One turning vector, and how many ticks it has turned
The counts run from 0 to 1409.
[ -7   3 -15  19   0  15 -24 -10   0 -29  23   0  -7  12  28 -10 -17   4
   5   6 -17  -8   0  -1  -4  12   5  14  -4  -5  20   2 -15   0 -15  -9
 -14  -9  -3   9  -3   8 -17  -1  -8  -3  -1 -29   6  -7 -12 -23   5  13
 -13  20   7  -5   7   5  -9   6   9   9   8  13  -1  12   1  10 -15  -4
  -3 -14 -10 -12  10  22   8  -6   1]
715
[-11 -20   6  -7   0  17  -6  14  -9   0 -12  11 -13 -15   1  -2   8  -2
   5   0  14   3  -3  11  -5  -2   3  -8  20   1   6  -4  -1 -10  11  21
  -3   6  -5  -1   7   1   8 -38  -5   1  10  -7  -4  29 -11   3 -20 -25
   4   9  -8  12 -13   1 -13  -8   5  -2   5 -14  17  10   9 -14  13  13
   2   7  18  25  -8 -13  12  -1  -6]
7
[  4 -12   0   6  14  11   5  17  15   1 -25   2  11   3  -9  16   6   2
   1   5   5  10  -5 -11  -2 -15  -6  -2  15 -20   7  -3  23  -7 -11  13
 -17  11  -6  -6  -2  -8   5   4 -13   2 -30  -3   3   2  15  28 -24   9
  -3  -6   3 -23   1 -13 -15  -9  -4   3  20   6   2  -2 -14  22   4   7
  -5   4   7  -3 -11 -19   4   6   0]
822
[  0 -25   7  -6  -2  14  -3  12 -18 -20 -16   5   6 -11  -2  18   5   5
  21   8  12  16  -7 -10  -5 -10   5 -26  24 -11   7   9   7  -3 -18  10
 -15  11  -7   1   8   7 -14  -5 -12   5   8  -8 -14  19   5   9  -8   2
   7   1   3   0  -8  -7   4  -5  -2   6  13  -4  15   0  -1  -1  19  18
  -4  16   6   7 -23  -6 -10   6   0]
782
[ -3   3  -5  -6   8   6 -25   7 -22 -14   2   4   8  -5   7  11 -13 -10
   2  -1  -3  -5  13 -28  -2   1  16  10   2  -7   7  13 -14   5 -20  -9
 -24  13   1   3  11  25 -31   9  -1   1   5 -11   5  -6  -2 -12   2   6
  13  17  12   4  -6  -3   7  -2   4   9   3  14  14   2   6 -10  -9   9
  -4  -8   1  -9  -4  17 -15   9  -8]
778
[-12   5   2  -2   7   2  -2   5 -10  -2  -9   6   7  -1  -2  -8  -4 -11
   5  -5  -3  25 -16   7   2  24   0   1 -11   8  -3 -12   7 -14  -9  -2
 -30  10 -10   0  -2  -6  11 -12   0 -14 -25  -4  13 -11   9  15 -30 -24
   2   5 -15   4  -2   6  -7 -12   9   8  -2  14   7  -2   6  -6 -10   6
   7   3   9  10   8 -22   9  20 -18]
827
[ 23   5  17   3 -32  23   0   5   2  -1  10   4  -6   1  -8   8  17 -14
  10  18  -9   0 -15 -12  -1   3   0 -16  -3  15  -4   9  -4  -7  -7 -15
  -7   1 -10   2   7   6 -23 -11   2 -13 -23   7 -21   0   0 -18 -15 -10
  16  -4 -11  -2   4   4   1  18  -8  19 -28  -6 -16 -12   3  12  -7  19
  -7   9  -1   0  -2  12  12  19  -3]
643
[  8   8  23 -18   0 -13  -3  -4   4  -3   4  21  10 -15 -10 -17  15 -13
  12  -7   3 -24   8  -6  15 -23   3  -4  -5   2  -4   6  -5  -5  -5  -8
   7   7  12   6   9 -13  -3  17 -11  -5  -6 -21  -2  13  -1 -10  -7   7
  10 -15   2  -2   0  10   5   0 -12   0  -3  -1  17 -15  -1   7   2  11
  22   7   9  -4 -25  -8 -24 -12  18]
467
[  3   8  -2  16   5  11  13  -2 -19 -13  17   2   5 -10 -18 -11 -15   0
 -18 -12  15  -3  -2   8   3  -6  -1  33 -14  -7   7  -1  -4   0   4   6
   6   0  25   2  -6  -4  -8   6  13   2  10   1  -1  31  -8   0   6  -8
  -5   3  -9  -2 -17   2  18  21  21  -4  -6 -31  -7  -6  13 -12   2  -4
  -4  -6   7  19   3   7 -16 -16  -5]
1347
[-18   1 -12   9   5  -7 -17  13  12  20  19   1   1  -3  15 -23   6  -8
  -4  -1  -4 -22 -10  -5 -10   7 -10 -23  -5  16   9 -15  -9   4   6   2
  -4   8  -6  -2  -9   8  17 -19  -2  -1 -12  -4  13   9   1 -14 -10   2
   2  -4  -9  -3  13   3 -23 -18  -7  -8  -7  14  19  10  11   4 -15   2
  -7 -23   3  -7  21   1  23  26   4]
1317
[  4 -26  22 -24 -18   6   3   0  15  -8  -2   5  -4 -20  -4  -2  23   9
  17   9  -7  -3  -6  21  -3  -8  14 -28  29  -8   0  25  -8   4  11   9
   0  -3   8   6   9   9   4 -10 -10   7  16  -2 -17  10  -2 -25  -1   7
   6 -14   9   3   2  -2  -4   1  -5   3   3 -16   3   9   8   2  15  15
 -20   8  -1  11  -8   3  -3  -9   8]
294
[ -9   9  -5  14  21   8  -8  10   9 -11   4 -14   4   9  18   0  -8  -1
   9  -7  -4 -32  15 -18  -6  -7   6   5   0 -11  -8  -4 -19  -6  -5   6
 -15   4  -7   8 -11  -3  -4   4   9  -1   2 -19 -21   3  -7 -17 -14   3
  -2  20   8 -11   7 -11  -9 -26  27 -18   1   8  12  -2  -7  -9   1  -6
  -7 -12  10 -13 -14  15 -11  -2  10]
491
[ 12 -22   3  13   3  -2  -9  -3  -4  10  14  16   8  -3  -1 -22  10   5
   1  13  19  -1   0   5  21 -13  -6  14   4   2   5   1  18 -10 -21  18
   2  29  13   6  20   2   8   6 -29  13   6  -5  -4  13 -13   9 -11   6
  -5 -17   0  -5   5  26 -13  20   6   0  -5  -3 -13  -1  -5   9 -13   7
  12   0  -7   2 -24 -24  -1   2 -17]
472
[ 36 -14   5 -12  -9   9  -2 -15   5  -1  -4  20 -19  -6 -20  -2  23   6
 -16  12  -8   2  -5  14  20 -11  -5  23  12   1  11  12  15  -3 -10   6
   2  -6   6 -10  22  -3  -6   6  -1   1 -14  11   2   7 -16  -4   6   6
  -5 -19  -4  -7   3  -1   8  23  -4  15   3  -7 -23   4  -5   8   2  27
   8   7 -16  -4  -6   5   3   0   6]
1022
[  0 -14  15   8  13   7  -9  -5  18 -11   2   0  -6   8   1  -2  -5  -3
  -7  -2  -7 -17  10  14 -10  -8  15   1  -6 -20 -11  -7 -14 -11  -5  21
 -14   0 -17 -27  -2   1 -14  -3   6  17 -13  -9 -12  -9  27  -7  -8   2
  -6  12  13 -13  22 -13   3 -14  25  -7  -4   6  -7 -18  15   7  -9   1
 -14   2  -4  -4 -17   3   0   8 -21]
863
[  7 -14  -1  -7  -1  -6  -9  -7   1  -3   5  21   8  -7  32  -8  -2   8
   0  16   3  -9   0 -20   4   0 -14 -30  18 -13   2  -2 -10  15 -18   6
 -13  13 -20   2   9   5   5   1 -10   1  -8  -8 -14   0  12 -12 -19  -3
  19   8   1  -1  16  21 -13  -1 -13  -1  22  17  18 -10  -6   0   8   3
   2   3  -1  -6 -24 -14  -4  15  -1]
679
[ 10   3   9  -5  -8  19  -7   1  17  -7  -5   3   8   4   8  11   7  -5
   8   8 -10 -27   6  -7  -7 -14   4 -27 -10   8   4 -14   0  -4   3  -7
 -15   2   4 -18  10   3 -25 -17  -7   1 -13   3  -7 -13   8 -24  -8  15
   7  16  10 -13  -1   6 -11 -14 -18  16  -5  22   6  17  11  15  -2   4
 -11  -9   7 -14  12   0  14   5   1]
1093
[  6  -7   6   3  -5  11   9 -12 -18   1  -2   0  -1   8 -21  -4   3   0
   0  11  17  14 -22   3  -9   1 -13 -23  -3   9   1  -8  14  -3  -6   8
 -11  15  -2  -1   0 -10 -14  -7  -8   2   2 -16  -9   5  10  11 -20 -25
   3 -21 -15  -2   6  13   1  10  -8  14   9 -14   8   7  -4  22  19  11
  -5  14 -12  12 -13  -9 -10  17 -18]
133
[ -5 -23 -10   4   2 -13 -15  11  -7  -9   6   9  11 -18  16 -20 -10   4
   6  10   2  14 -14  11   8  10  -9  -7  17 -11  19   6   8   5 -16  -3
  -9   5 -11  13  -4   0  22  10  -8 -11 -13 -25  12  -5 -12  -4  -9  -9
   1  -4  -3  -4   2  18   0   8   3   2  24  12  11 -13 -24  -3   3   6
  14   1  -4  18  -3  -5  -3 -13  10]
615
[ -7 -12  -4   6  -1  18  -8  16  11   5  -3   2  -2   0   0 -15   5  -3
   1   5  -2  13   2  14   9   2  12  15   5  -6   9   3   0 -23  19  22
  -6  -3   0 -14   5   5  23 -27 -12  16  -3  21  12  17   4  -7 -10  -6
  -1   1   1   5   2   7 -14  -7  15  -6   4   1  -5  16  11 -12 -20   2
 -11  -2  15  15   9 -29  18   1 -23]
661
[ 11  15  -1  -7   3  16  -1  15  28  15   0 -11  10  15 -15 -12  -2  -6
  -5  -1 -11  10  19  -7   4 -21   2  -1  -8   0   7   0   9   5  -2   8
  -4  -8  10 -10  -7   4  -5   7  -1  -8  -4   8  23  -1   4 -13 -10  16
  13 -30   7 -13  -1 -22 -13   2   1   6   6   1  26  16  11  13  -6  11
 -24 -21  10  -7  10  -9  -2   6  -2]
1322
[ -2   7 -18  -3  17  13 -14 -11  -1  -4 -19  -1   1  11 -14   8   6  -4
  -2  -5   4   0  24 -18 -13 -25   6   0   5   2  -1   4  -7  -8   5  10
 -13  -8  -8   1  -3  -5  -1  -2  -5  -7  20  -8   8  24  -4  16   1  -1
   5  -5   5 -12 -15 -22  -3  -5   3  -4  20 -14  38  23  10  14  18   8
 -20  -7  12 -13  -9  11  -7  -1   9]
221
[ 15  -1  -6  -3  -4  -3 -10  -7 -11   2   3   5  -4  14 -24 -26  -8 -13
 -10  19   1   0   6  -3   3   0   1 -20 -14   8 -21   9   1   7 -17  -8
  -3   5   1  13  -8  -8 -14  11  -5  -2  -8 -23  14 -20   3   3  -4 -20
   1 -27  12  -1  16   5  14  12   8  10 -11   6  23  -8  -9   6   1  18
  -1  -1   3   2  -8   6 -12   9 -18]
914
[-14  -3 -25  25   4   7 -13 -13   1  -5   2 -11   2  23   5   7   7  15
   5   9   1  10  14   1   4  -8   7  12 -10  17   6  -3  -3 -11   5 -20
 -11  -2  17   6 -11  -4   5   6 -28   5  25 -10  -2  17 -12   7   5   3
 -32 -15  -2 -15 -20  -1  -7  10   2   8  -7 -19   3  20 -10  20   9  -4
 -10  -1   2  -8   6  11   7 -12   2]
710
[  1 -32 -17  17  -3  -2  -5  18   4   3  -7 -12  12  10  17  16   2  15
  10  22  -4  13  -5   7   5  15   7   0  20  -2  -8   0   6 -15  -8 -15
 -11  -1   7   4 -10   9  18  14 -21  14  -5   1   2 -13  -4   1  -7   0
 -26 -19  14  -7  -6   1  -1   2   9  -9 -10  -4  -2  -4 -30  -1   5  12
   0   1   7  20   1  -1  -6  -6  -3]
987
[-14   7 -19   9  14   4 -14   3  24 -16  12   6  -9 -11  18  -9  13  11
   8  -6 -16   0  20   2   1  14   1  23  -3   6  -7   5 -27 -15  10  -4
 -20 -11  -7   5   0  -2  27  10  -7  -1   4  -3  -8  29 -12  -7  13 -14
 -16  14  -2  10  -8   8  -6 -14   8 -15  -1  -6  -4   1  14 -10   2  -5
  12  -3   3 -11  11  20  -3  -9   8]
940
[ 17  -1   1  -8   7 -21   0  -6  -9  12   4  23   4   0 -14 -22   9 -10
 -26  -8  13   6  12  -8  10  -7  13  21   7  -4   3   9 -11   8 -35  18
   3  13  16   4  13   0  -8   1   9   6   7   8   8   6  -8  -9 -13  14
  -1 -15  -2   5  15  -5   8  14  17   6   2  -7   5  -9  -3 -16  -5  18
 -13  -5  -5   4 -18 -17 -12  11  -7]
186
[  3   3  -9   3   9 -11   1 -13  12 -16  17  11   4   6  -1  -3   1  10
   9 -15   7   0  12  10   3 -15  14  10   1  -9  11  -3   6   7  -8   0
   5  13  22  12  -3 -16  -2  33 -20  15  28 -15   0  26  -4  -2  -5   7
  -4 -22  -4   0  -6   2  -1   6  -5   3   5 -18  12   9  -5  17  14   0
   2  -2 -11  -5 -21  -2 -25 -13   5]
1122
[  3   0 -14   5  -4  19   5   6  -2   6  -9   5   6  -1   5  10 -15   4
 -14  12  11  27 -16  -8   4  -4 -13 -10   1 -13  -1  -1   9 -11  11   6
 -30  -4  -5 -25   1   9  18 -15  -1  -6  -1  22   9   3  21  10 -10 -19
   6   7 -14   1 -18  15   0  -1  -7   4  17  -1  -4   3   6  -2  16 -19
 -15  -5   9   5  -1 -26   4   5 -26]
172
[ 11  11   1 -12   5  15  -5  -3  -8 -17 -12  -3   0  -5   7  -8  -2  -3
  -7   5 -24  28  18   2  12  -6  23  20   2 -11 -12  19  -2  -6 -24   1
 -28 -14 -16   1  24   8  -8   4   3  -1 -16 -10   6   6   1   2  -5  -5
   2  -4   7   0   4  -5  -4  14  23  12  10   9   6  13   8  -5  -1  13
 -15  -9   6  -1 -21  -2   7  -6 -12]
225
[-15 -14  13  -5  -2  13  -7   5   9   0  -7  13 -13   5   5  -2  19   0
   6 -17  14  -1   3  12  -4   8  12  -8  26   2  12 -11  -9  -3   4  13
   6   1  10  -8  -1  -2   7 -28   1  20  23   2 -12  26 -11   4  -7 -14
  -1   7  -9  16  -8  -4 -12  -8  -7   3  12 -25  23  17   1 -11   9  16
  -7  19   8  10  -6 -13   6   2   4]
8
[ -1   4 -15 -14  11   6   1   5 -23  -3  -3   0  -6 -14 -16   6  -4   3
 -24 -14  10   5   6  -5 -25  -8   9  -1  10  -3   0   1 -14   0  -1  10
 -13  -1   5   1   6   7 -10 -22   6  11  -3   3   4  30   3   1  -5   2
   3  17  -7  -2 -19 -12   7   0  -7   7   6 -21  16  11  20 -12  13   0
 -40 -15   0  10 -10   9  11  11 -10]
1008
[  0   4  17  -9  -4  25   9   6  17   1  -8  -5  -7   5 -12   0  -4  -5
  14  -6  -3   0   1 -10  -1   8   2 -26  11   4   0  -4 -14  18  11  12
  -8  -8 -13  -4  -4   1  -2 -12  21 -20  19  -7 -13  -7  -4 -16 -17 -16
  21   9   7   5   3 -16  -1  -1   5   3  23 -11  29   8  11  -7  15  13
 -11   5   5  10   3   6 -12   2   8]
1281
[  3  -8 -12   4   3  18  -8  15  -1  22   1  -6  -4   2 -14 -21  -2  -4
  -9   8   4  16   4   3  25  -7 -21  16  -2  10  20   4  10  -7  19  13
  -3 -21   1 -12  -8   3  36  -8  -2 -18   6  14  17   2 -29  -4   1  -9
 -15 -10   2  -5  -4   1  -8  17  15  -4  17  -5   3  11 -13 -13   0   3
  13 -12  23   8  20 -12  10 -13   1]
385
[-16   4 -15   8  -5  -6   1   8  10   9 -10  -2   3   9  22   5  10   0
   8  12 -10  33  -2 -20  -6  14   4  -2  10  -4 -21   0 -11 -11 -11  -9
 -26   9  -9  12  -8   6  29  19 -10  -5   2   8 -10  -4  15   0 -23 -22
  -9 -19 -12   6  -2   6 -11   3   3  -3  -5  -5  -1  -4 -14   0   9  -1
 -25   7   0 -10  -6  -5   7  15 -14]
1050
[-19   5  -1   0  -5  -2  -9  -7 -20  -3   5  23   0  -5   2  -1   4 -19
   4 -16  16   3 -19 -11  -3  24  -8  -3 -10   2  28  -1 -10  13  -1 -10
  -2  10   9   2 -18  -2  -6   0   7 -11   5  -6  17   0   1  -1   4 -17
  -3   9 -29  12 -18  14  38 -12 -11  10   3  -3  29 -15  -3  -6   5  -1
  14   4  -2   4  15   5 -11  -1  -6]
1341
[ 17 -16  25  -1   7  -7   0   5 -15 -12  -2   2   1  -5 -11  -7  -9 -11
 -10   2   0  -9 -10  19  -4  21   6   7   5 -13 -15  -5   2  -5 -15   6
  -8   7   1  -8  -3  -7 -17   2  24   6 -28 -13  -7 -21   4   2 -22 -14
  10   3   7  -2  15   5  11   5  20   6  -9   2 -15 -22 -11 -11  -2   8
  -2   8  -3  28  -8 -13  -6  18 -16]
414
[  6 -13  -3   5  -1  -3  -4 -10  -7   0  20   5  -7   1 -10 -31  -1   6
  -6   2  13   9   4  11  10   8  -1  22   7  -2  -3   9 -10  -7   0  20
   6   5   2   7  -6   0  24  11  -2   5  11  -8  -1  15  -6   7   6 -23
  -8 -11  -2   8   8   7   9  16  29 -14  -3 -18 -12 -10  -5 -13   5   5
   9  12  -5  21 -18  -4  -6  -6 -16]
1349
[ -9   3 -10  14  13  -9  11  -8  17  -9  -3  12  -3  27  15  15   0 -12
 -22 -19   5   5  -9 -10  -6   5  11  16  -2 -23  15 -17   5  -3 -26  -7
 -17   3  -4 -20   0 -10 -16  -2  12   5 -27   4   3 -15  13  -2 -21  16
 -15   5 -16   3   1  -7  -4  -9   2  14  -1  10  -2  -4  -1  13  -6  -2
 -25  -6  -1  -5   5 -13   1  24  -4]
824
[ 14 -22  15   5 -22   5   9   2  20  -7  10   3 -10 -10   0   5  10  11
  17   5   7  -4 -21  18  -7  22 -15 -25  21  -9  11  -1  11  12   5   2
   2  15  -4  -2  -8   4   2   6   4  -1  -4  -9 -25  -3  13 -22 -12   0
  12  -7  -4  -9   7  16   2  -4  -1  -1   2  -2 -17  -8  -5  12  15   7
  -4  15 -14  11   4   7  -2  15  -5]
1131
[ 11  15  -4   3   9   4   8  12   3  13 -15  -2   4  -2  -4  10  16  -5
 -25  -5   7 -19  10 -25 -12 -21   1   4   8  -2   7   1   1  -5 -10   1
  -2  -8   7  -9   4  -6 -13 -10  14  -2 -22   8  -6  14 -16  -1   2  26
 -19   8   3 -17   0 -20  -4   0   7  -4   2  -8   1  -1  -1 -14   6   5
 -26 -13  13  -8  -2  22  13  14  29]
595
[  8  -1 -17 -13 -12  -6  -2  -3 -16   1   7   5   9 -14 -14 -15   0  -3
   3   1   6  24 -11  -2   6   8  -4  -4   4  21  16   6   1  11  -3 -17
   1   5  21  23   1   5  10  15  -8 -21   5  -6  -2  17 -19 -13  -6 -13
  10 -25 -15   0 -17  18   6  25  -7  11   4 -15  10   5  -2  -1  11   8
  -3  -8   0  14   9  -4  -7  -3   9]
1119
[  3 -14  24  10  -5   6   8  10   9 -13  -5  10   0   1  -6   8  19 -12
   8   9  -6   3  -9  12  12  -8  19  12   1 -27   7   7  15 -32  -8   6
  -9  -9   3 -27   9   3  -1  -9   0  11 -34  11   3  -7   5  12  -9   2
 -20  -6   3   0  -2 -11   8   3  12   9 -13   9 -18 -10 -10   5 -13  10
  -6   9   8   7 -12 -16  13  -3  -8]
374
[ 19 -20 -21   2  -7  -6  -1 -14   7  -9   1   4  -4 -20  15   4   6  28
 -16  25  -2   5  -1  20  -3 -10  -2  11  18  -3 -18   5   7 -14   1   0
 -20   1  -1  -3  10  -7  22   0 -13  25   3   3  -4  10   5   0   3 -10
  -8  -8   8  -9   8  20  -7  17 -12 -11   1  -9 -12   5 -10   6  22  -3
   3  -5  -7   2 -28  -8   6  -4 -18]
23
[  3   2 -18   6   2  21   1   2   3  14   1  -8   2  -1 -11 -13   4  -2
 -13  -9   3  14  -6   9  22  -1 -11  25 -16  15  28 -13  -1  -7  19   9
  -5 -13  14 -21   0   7  26  -5   3 -16   8  20  12   4 -21 -14   8   5
 -12  -1 -11  -2 -11   8  -1  11  11  -2   8  -4 -12  20   4 -11  -3  -6
   4 -11  14   0  19   1  21 -14   0]
384
